In the data rows, the value 128 means zero.
Some points:
[188 186 139 156 146 111 135 118  81 144 159 130 136  89 175  99 133 129
 126 104 124 179 152 156  86  54 139 115 174  89 118 102 137 121 122 117
 101 143  76 129 178 103 167 128 156 113 182 104  98 122  95 199 153 128
 108 145 159 101  98 110  88  92  93 128]
[156 139 124 114 100 148 168  45 111 103 121 108 142 143 129 166 183 108
 105 164 180  83 128 139  97 151 116 137 117  80 101 117 189 141  64 128
 124 145 155  90 139 139 162  86 165 162  82 139 118 139 109  94 144 115
 167 132 147  89  99 139 151 143  98 146]
[142 150 133 105  62 102 175 102 177 144 132 119  96 102 144 155 111 158
 115 158 118 136 106 115 178 133 144 167 182 115 217  96 203 130 137  70
 140  72 139 120 107 138 140  99 129 124 101 137  92 107 107 100 116  96
 108 121 178 142  88 100  85 140 135 110]
[ 91 144  98 149 141 157  82  83 133 119 193 138 143 159  94  85 146 144
 130 203 169 104 115  55 128 167 150 127  92 129 120 128  45 173  77 100
 128 114 181 148 118  65 164 101 149 105 164 137  69 129  76 155 174 145
 104 112 107 153 144 173 116 111 140 147]
[ 83 129  87 153 112 118 106 149 137 175  47  87 108 164 131  43 185 147
 143  71 132 150 118 124  82 144  97  96 153 123 116 131 142 110 169 105
 121 118  88 124 165 156  87 102 130 135 160 118  85 132  95  98  97 138
 131  93  91 154 114  86 128 111 108  64]
[166  93 136  69 150 175 140  58 156 151 145 118 196 140 148 117  80 173
  77 117 164 213  87  65  78 156 129  71 114 126 128 192 123 124 140 154
 118  91 151  94 150 143 175 157  91  93 178 193 147 148 111 121 160  95
 102 167 109 161  85 152 125 146 150 134]
[151 120 128 150 158 131 125 116 115  93 104 153 147 157 159 109 109 107
 126 114 119 147 150 118 155 172 125 139  66 161  68  69 154 157 152  88
 107 135 163 168 109 100  58 129 104 146 129 141 125 139 165 147 123  36
  88 142 164 158 147 111 118 114 169 172]
[152 140 119 130 129 111 102 104 130 127 160 145  83 110  82 101 128  93
 121 134 102 178 143 166 112  98 113 125  93 125 177  85  90  95 114 128
 140 175 138 105  46 120  90 190  88 106  70 112 162 170 139  86 140 128
 137 122 101 165 102 136 161  84 145 116]
[168  83 135 147 128 140 110 155 179 116  94  72 140 106 121 142 159 139
 116 137 132 113 165 152  93 152 102  95 178 132 192 146  93  95 102 126
 157 164 110 141 121 154 167 114 120 107 128  98 124 166 153 194 112 109
  89  94  95  45 178 121 113 137 147 133]
[ 61  95 112 175 109 162 153 170 202 140  96 144  68 119 152  99 138 148
  82  97 130 140 133 105  86  97 139 149 150  98 107 167  73 109 154 120
 173 135  86 153  85  96 132 155 145 137  84  89 184 121 161 121 117 100
 169 126 138 104 157 164  90 136 105 112]
[158 153 150 144 137 123 143 184 149 156 120 163 167 129 102 138 149 156
 111 146  91  96 135  80 164  97 149 151 135 101 109 202 173 127 127 141
 137 144 179  76 104 145 104 143 152 146 140 153  85 162  92 137 139 176
  80 142  28  93 135  73 107 155 126 129]
[122 141 134 100 159 106 155 128 129 153  88 128 162  73 153 166  94 148
 134 104 148 123 156 126 144 108 144 164 212  65 136 134  77 116  92  62
  90 126  94 119 107 139 102  93 116 132 156 112  69  93 125 104 116 117
 186 117 144 130 130 161 173 105 128 166]
[109 141 165 156 188 143  69  96 125  69 103 138 190 107 108 106 163 102
 113 151 140 106  83 122 118 147 165 113 169 148 170  81 120 187 153 149
 127 121 144 147 136  85 101 144 106 111  90 193 158 125 230  79 156 155
 129 132 144 176 138 102  99 105  87 145]
[135 127 101 119 105 102 119 128 134  70 118 145 152 105  58 142  97 127
  95 142 118 160  58 193 141 185  81 172  85  98  88 144 138 110  93 169
 177 108 115 153 134 140 149  67 138 103 190 127 100  89 126  77 125 109
 133 153 136 129 180 147  68  98 108 158]
[108 103 131 144 130 155 162 149 116 104  61 148 109 138 102 117 137 122
  89 165 187 158 173 211 158  71 129  86 114 102 154 171 136 147 175  93
 118  89 110 106 149 156 131 137  85 145 110 123 109 133  81 196  76 141
  97 116 116 141 152 121 173 174 136 112]
[160  60 166 170 141 113  27 135 121 120 166 129 115 182 155 122  65 111
 163 157  79 129 163 154 138 170 116 119 161  95  96 108 126 183  93 173
 147 102 155 157 116  94  97 159  87 119 104 144 149  65 108 136 100 127
 201 130 123 123 136 103 153 152 104  55]
[104 151 120  62 114 180  41 107 127 133 166 130 170 132  90 143  99 169
 134 160 123 208 192  74 120  73 139 159 147 204  62 193 112 114 155 110
 153 117 130 118 141 164 164  98 161 110 134 122 135 159 167 103 147 138
  46 140  83 145 107 123 178 203 103 136]
[123 101 119 115 128 131 140 127 109 158  48 182 126 167 122  82 114 118
 162 128 186 149 113 100 119 135 104 169 113 193 163 117  92 112 124 141
 110 216 164 146  76 141 136 158 116 137  81 105 172  69 146 154 150 157
 135  99 149 100 137 122 112 100 106  83]
[126 154 111 119 149 159 162 119 151 126 150 140  89 104 158 119 116  43
 113  70 128 119 127 109 131 125 114 150 209 146 102 153 158 107 104 161
 155 129 165 186 193 131 124 106 145 111 122 128 114 170  97 152  88 179
 159 141 139 116 106 129 126 163 213 164]
[ 96 117 142  78 106  94 111 212  74 113 168 170 144 116 149  96 155 103
 154 104 119 126 119 166 117 161 139 166  93 126 165  90 145 165 173 164
 170 142 132 131  91 104 140 149  55 114 138 160  96 145 150 122 142  88
 172  48 132  71 104 129 164 136 135 127]
[134 117 133 171 117 119 166 107 107 142 148 181 139 175 103 201 122 123
 168 154 137 113 123  84 111 168 115  88 140 133 137 119 156  37 139 165
 150 100  62 123 125  51 123 122 115 188 148  75 105 136 146 108 126 110
 165  99 243 123 175  69 153 103 158 126]
[122 106 146 133 117 128 183 165  93 120 138 118 117 145  87 121  91 128
 110 104 166 109 158 143 153 146 105 167 170 176 118  46 135  79  97 120
 158  39 179  83 160 126 139 144 160  98 144 167 151 123 118 115 172 105
 110 148 125 158 137 188 124  64 150 152]
[121 143 102 121 135 114 190 124  41 120 133  63 146 105  88 133 156 102
 183 167 133 127 156  71 166 138 160 184  75  98 125 136 133 151 129 154
 158  51 118 204 111  74 120 130  80  94 137  88 206  94 158 120 127 102
 149 117  86 105 121  89 132 110 145 155]
[158 150  89 183 113 152 115  99 118 162 149  91 151 131 151 190 124 191
  90  98 140 133 121 154 156 139 177 140 111 153 114 112 107 123 141 149
 155 152 142  90 161 174  99 150 163 112 117  79 109  77 122 108 121 172
 145 117 146 111  71 121  93 142 135 174]
[149 144 186 158  87 178 138 103 146 124 113 142  77  47 131 121 116 154
 195  82 114 110 172 152 144 122 113 123  77 103 176 151 139  90 109 121
 103 123  98  86 162 121 104  86 116 183 142 143 118 125 164 122 119 178
 124  74 140 144 104 177  94 163 115 144]
[ 98 130 112 148 104 131  91 148 113 192 164  77 108 172  87 131 135 129
 132  69 117 123  61 175 128 113 116 162 128  98 108 163 188 123 122  91
  72 163  94 147 106 126 128 198 136 142 109 131 142 167 184 177 105 171
 128 138 161 121 147 151 154 104 128 125]
[108 158 163  95 113 155 135  90  63  86 125 124  96 123 216 203 185 124
 157 115  81 137  81 120 193 121  94  75  89 150 137 119 128 114  83  67
 178  75 115 131 147 151 126 130 152  83 136 135 112 151 141 128 153 145
 176 140 147 132 179 103 139 118 119 117]
[ 73 148 123  98 216  71 121 108 150 153 134 119  79 159 172 154 138 139
 146 144 192 118 108 185 135 117 144  95 151 115 119 155 114 142 107 165
 153 132 148  88 115 162 122 140 175 174 163  95 186 110 133 128 129  93
  40 160 108 114  99 151 112 168 156  96]
[121 111 166 103 136 122 149 102 211  89 113  86 168 116  93 200 107  84
 146 138 122 117 120 111  96  96 190 140  77 149 104 110 127 148 176 127
 101 116 159 100 110 122 161 109 219 102 151 146 115 109  82 175  70 157
 144  96 128 133 122 121 117  81 142 123]
[148  73 118 142  87 101 109 118 142 129 169 164 141 114 108 134 159  53
  76 165 108 105  93  89 115 110 162  97 109 168 134 120 111 160 117 134
  38 146 203 200 159 169  93 143 100 133 224 132 142 133 137  81 210  91
 103 139 120 162 119 148 161 129  95  79]
[163 195 111  60 187  86 129 178 131  97 143 140  48  87 129  99 110 163
 100  87  87  61 148  90 183 166 122  83 112 161 118  82 167 141 160 170
  80 117  79 124 153 116 164  99  96 163  32  46  88 126 174 150  91 136
 184 145 118 116 174 157 154 135  72 110]
[119 129  96 143 123 126 101 133  96 130 123  92 127 132 156  55 101 110
 126 126  75  53 117 120 162  38 131 104 126 145 108 162  88 112 153 164
 114 150  81 106  93 191 125 139 140 158 115 207 157 102  70 143  95 107
 112 167 142 115 128 108 143 165 149 162]
[ 96  77 114 141 132  87 128 154  93 152 102 126 125 160 176 126  94 134
 140 130  55 122 165 137  68 162  92 149 112 126 168 118 148 164 164 135
  92 185  89 113 106 143 120 125 160 131 117 133 151 194  77 108 154 184
 105 179  81 147 121 148 110 149 103 153]
[143 143 142 104  94 122 170 240 191 145 159 141 149 144 122 140 158 175
 173 145 134 107 113 190  96 123  95  75 115 122 100 133  84 143 136  88
 108 215 109 146 179 116 138 123 102 134  74 138 175 122 113 112 105 122
 126 164 122 174 115 122 139 116 148 101]
Along one direction, these points spread out more than along any other. Take the direction at right angles to it along which they spread out most. Go by this last direction. How many in every 100 of the points above lie lower along it than each point below? Round to a whole number. More than half of the points above lie lower than the first one.
[163 195 111  60 187  86 129 178 131  97 143 140  48  87 129  99 110 163
 100  87  87  61 148  90 183 166 122  83 112 161 118  82 167 141 160 170
  80 117  79 124 153 116 164  99  96 163  32  46  88 126 174 150  91 136
 184 145 118 116 174 157 154 135  72 110] 32
[160  60 166 170 141 113  27 135 121 120 166 129 115 182 155 122  65 111
 163 157  79 129 163 154 138 170 116 119 161  95  96 108 126 183  93 173
 147 102 155 157 116  94  97 159  87 119 104 144 149  65 108 136 100 127
 201 130 123 123 136 103 153 152 104  55] 15
[142 150 133 105  62 102 175 102 177 144 132 119  96 102 144 155 111 158
 115 158 118 136 106 115 178 133 144 167 182 115 217  96 203 130 137  70
 140  72 139 120 107 138 140  99 129 124 101 137  92 107 107 100 116  96
 108 121 178 142  88 100  85 140 135 110] 41
[166  93 136  69 150 175 140  58 156 151 145 118 196 140 148 117  80 173
  77 117 164 213  87  65  78 156 129  71 114 126 128 192 123 124 140 154
 118  91 151  94 150 143 175 157  91  93 178 193 147 148 111 121 160  95
 102 167 109 161  85 152 125 146 150 134] 65
[122 141 134 100 159 106 155 128 129 153  88 128 162  73 153 166  94 148
 134 104 148 123 156 126 144 108 144 164 212  65 136 134  77 116  92  62
  90 126  94 119 107 139 102  93 116 132 156 112  69  93 125 104 116 117
 186 117 144 130 130 161 173 105 128 166] 47
[152 140 119 130 129 111 102 104 130 127 160 145  83 110  82 101 128  93
 121 134 102 178 143 166 112  98 113 125  93 125 177  85  90  95 114 128
 140 175 138 105  46 120  90 190  88 106  70 112 162 170 139  86 140 128
 137 122 101 165 102 136 161  84 145 116] 35
[149 144 186 158  87 178 138 103 146 124 113 142  77  47 131 121 116 154
 195  82 114 110 172 152 144 122 113 123  77 103 176 151 139  90 109 121
 103 123  98  86 162 121 104  86 116 183 142 143 118 125 164 122 119 178
 124  74 140 144 104 177  94 163 115 144] 56
[ 73 148 123  98 216  71 121 108 150 153 134 119  79 159 172 154 138 139
 146 144 192 118 108 185 135 117 144  95 151 115 119 155 114 142 107 165
 153 132 148  88 115 162 122 140 175 174 163  95 186 110 133 128 129  93
  40 160 108 114  99 151 112 168 156  96] 85
[109 141 165 156 188 143  69  96 125  69 103 138 190 107 108 106 163 102
 113 151 140 106  83 122 118 147 165 113 169 148 170  81 120 187 153 149
 127 121 144 147 136  85 101 144 106 111  90 193 158 125 230  79 156 155
 129 132 144 176 138 102  99 105  87 145] 3
[134 117 133 171 117 119 166 107 107 142 148 181 139 175 103 201 122 123
 168 154 137 113 123  84 111 168 115  88 140 133 137 119 156  37 139 165
 150 100  62 123 125  51 123 122 115 188 148  75 105 136 146 108 126 110
 165  99 243 123 175  69 153 103 158 126] 6
[ 96  77 114 141 132  87 128 154  93 152 102 126 125 160 176 126  94 134
 140 130  55 122 165 137  68 162  92 149 112 126 168 118 148 164 164 135
  92 185  89 113 106 143 120 125 160 131 117 133 151 194  77 108 154 184
 105 179  81 147 121 148 110 149 103 153] 79
[104 151 120  62 114 180  41 107 127 133 166 130 170 132  90 143  99 169
 134 160 123 208 192  74 120  73 139 159 147 204  62 193 112 114 155 110
 153 117 130 118 141 164 164  98 161 110 134 122 135 159 167 103 147 138
  46 140  83 145 107 123 178 203 103 136] 94
[108 158 163  95 113 155 135  90  63  86 125 124  96 123 216 203 185 124
 157 115  81 137  81 120 193 121  94  75  89 150 137 119 128 114  83  67
 178  75 115 131 147 151 126 130 152  83 136 135 112 151 141 128 153 145
 176 140 147 132 179 103 139 118 119 117] 21
